Where one turn sends some rows of the set: a few examples, then the rows asked
zoki: [ 3  6  5 -6 11  8 -8  1  6 -7 -1 -8 18 12  4  7  5 -4 -3  7 11 -2 -6 -5
  9  7]
zak: [ -1   5  -1  -5  -5   9  13 -18   3  -4 -13   2   0  -3 -18   3 -14 -11
  -3  13   0  -2 -10   0   3  -6]
fup: [  5   7  -2 -13  -6   9   1   2  14   4   4   5   8 -13   0   7  15  -9
  -5  -8 -11 -20   0  11  -3   3]
pomo: [  0  -1  -6   1   4 -13   2   5 -16  -3  -2   9  -5   7   1 -13 -13   6
  -9  -8   1  14 -11  -5   6   9]
foz: [  2 -13 -21  10   1  -7  -2   6  -3   4  -1   1   5 -14   8   3  -6 -13
   9  -9 -11  -9   8  -4   1   6]
zezim: [  5  -2  -5  -2   7   0  -1  21   6  -3  -6   7   1   7   3  -1  13  19
   7 -11  -1  -6  15  -1   3   2]
dil: [ -6  10 -13  -6   1   6   7   9  -6  -1  -6   3  -6  -2   6 -21 -13  10
   0  -2  11  11  -7   0   5  12]
vofed: [  2   1  -3 -17  10   8   2   4  15   2  -2 -11  -4 -13  -2   1  12  -5
  -5  -4 -16  -6  -6  -5 -12   0]
vimid: [  8  -2  -1 -15 -11   2  10   8  -7 -18 -11  -1  -1  -4   2   2  -5  -8
   3  -2  -8   0 -14   2  -9  17]
Fotaf: [  6   4  -3  13   0  -5  -4 -19   1  -5   6   4  11  -2  11 -11   3  -3
  14 -12   1   6  -5   2  10   4]
Tidar: [-17  20 -13   7   6   3  11  -3   0  12   5   7  -1  -5  -1  -2  -6   4
   1   2  -2   2   9  12   4 -17]
Non: [ -1  15 -12   9  -8  -4   4  -8  -7  11  -2   5  12 -12  -3   5  -6   6
   0  11   5 -13   5  16  -1 -10]
voz: [ -1  -7 -18   4 -12  -7  -1  -3  -4   5  -3  14 -10  -3  13   5   2 -17
   5   1 -19   0  10   5   0  -3]
Tumat: [  2   3  -1 -14   2  11   3   9  15   7  -1  -2  -4 -16   2   3  15  -5
  -8  -6 -13 -15  -6   8  -9  -1]
zokug: [ -1   2 -13  -2  -4   7  -2  14 -17  -1   4   1 -16  11 -10   4   4  -6
 -18   4   1  -2   2   6   5 -11]
Gezat: [  7   2   0 -10 -11  -8  10   5  -4 -10 -17   6   1   1 -11   4   5  -6
  17  -6 -12  -8  -9  -3   9  11]
Duvo: [ 4  2 -5  4  6 -4  5 16 14 -5 -2  8 -1  9 -1 -4 11 22 -3 -7 -9  0 16  3
  9 -4]
Vas: [ -5   0  12   4   4   7   7  -1  15  -7  -6  -4  19   0   2  -5   4  10
  -3   5  11  -5 -12  -5  10  -6]
gobe: [ -4   1 -11  -5   0  12   0  19  -8   3   7  -8 -15  10  -6   7  -2   3
 -17  10   0  -4  -2   0   4  -6]
Vem: [  3   4  -2   0   8  -2   9   9  16 -13   6   5  -6  10  -1 -14  11  16
  -3   0  -9   4  12   2  10  -5]
gop: [  2   4  -7  12  -5  -3   2 -15 -10  -7   6   7   7   1   3 -17   8  -6
  -8 -15   9   8   0  12   9  -6]
Pudit: [  1   2   2   0   3   3  13  -9  15 -15  -9  -3  -8   5  -9   3 -11   1
 -12  18 -10  -1  -5   3   9 -10]
Rer: [  2   3   0  10  -8  -2  12 -20  -1   5   9  13   9  -7   2  -1   9  -4
  -6 -15  -3  10  -9   2   2   6]
lebi: [ -3   2  -3  -2 -10   1  -1   8 -19  -9   1   3 -15  12  -5  -3   1  -5
 -17   3   5  -2   3  16   2 -12]
nofaz: [ -1 -14 -21   7  -3  -2  -4   6  -2   2   0   8  -1  -8  15   3   0 -14
   8  -1 -16  -2  13   5   1   5]
kiga: [ -2  -2  -7  -8  10  -7   1  12  -6  -1  -7  -4 -12 -10  -1 -19   1   6
   1 -10  -2  12 -12  -4  -2  10]
Tutin: [ 11   6  -5  -4 -14  -7   5   0 -16  -8 -20   3   1  -7  -4   1  -7  -3
   8   8 -12 -13  -9   6  -7   6]
Sig: [ -6  24 -12   5   1   2   4  -5  -4  14   0   3   7 -10  -1   3  -4   4
   5   8  -3  -6  10  15   3 -15]
babif: [-11  -4   2   9  -4  11   8 -13   4  -5 -12   5 -10   3   4   4 -21  -2
  -6   8  -9  -3 -11   1   2  -8]
Rik: [ 3 -7  3 11 10  7  0  0 11 -4  3 -9 27 -8  1  2  1 -6 -2  3  4 -7  1 -4
  6  5]

zoki -> babif
Pudit -> Tutin
pomo -> Fotaf
Now find these:
vofed -> lebi
gobe -> voz
Tumat -> zokug

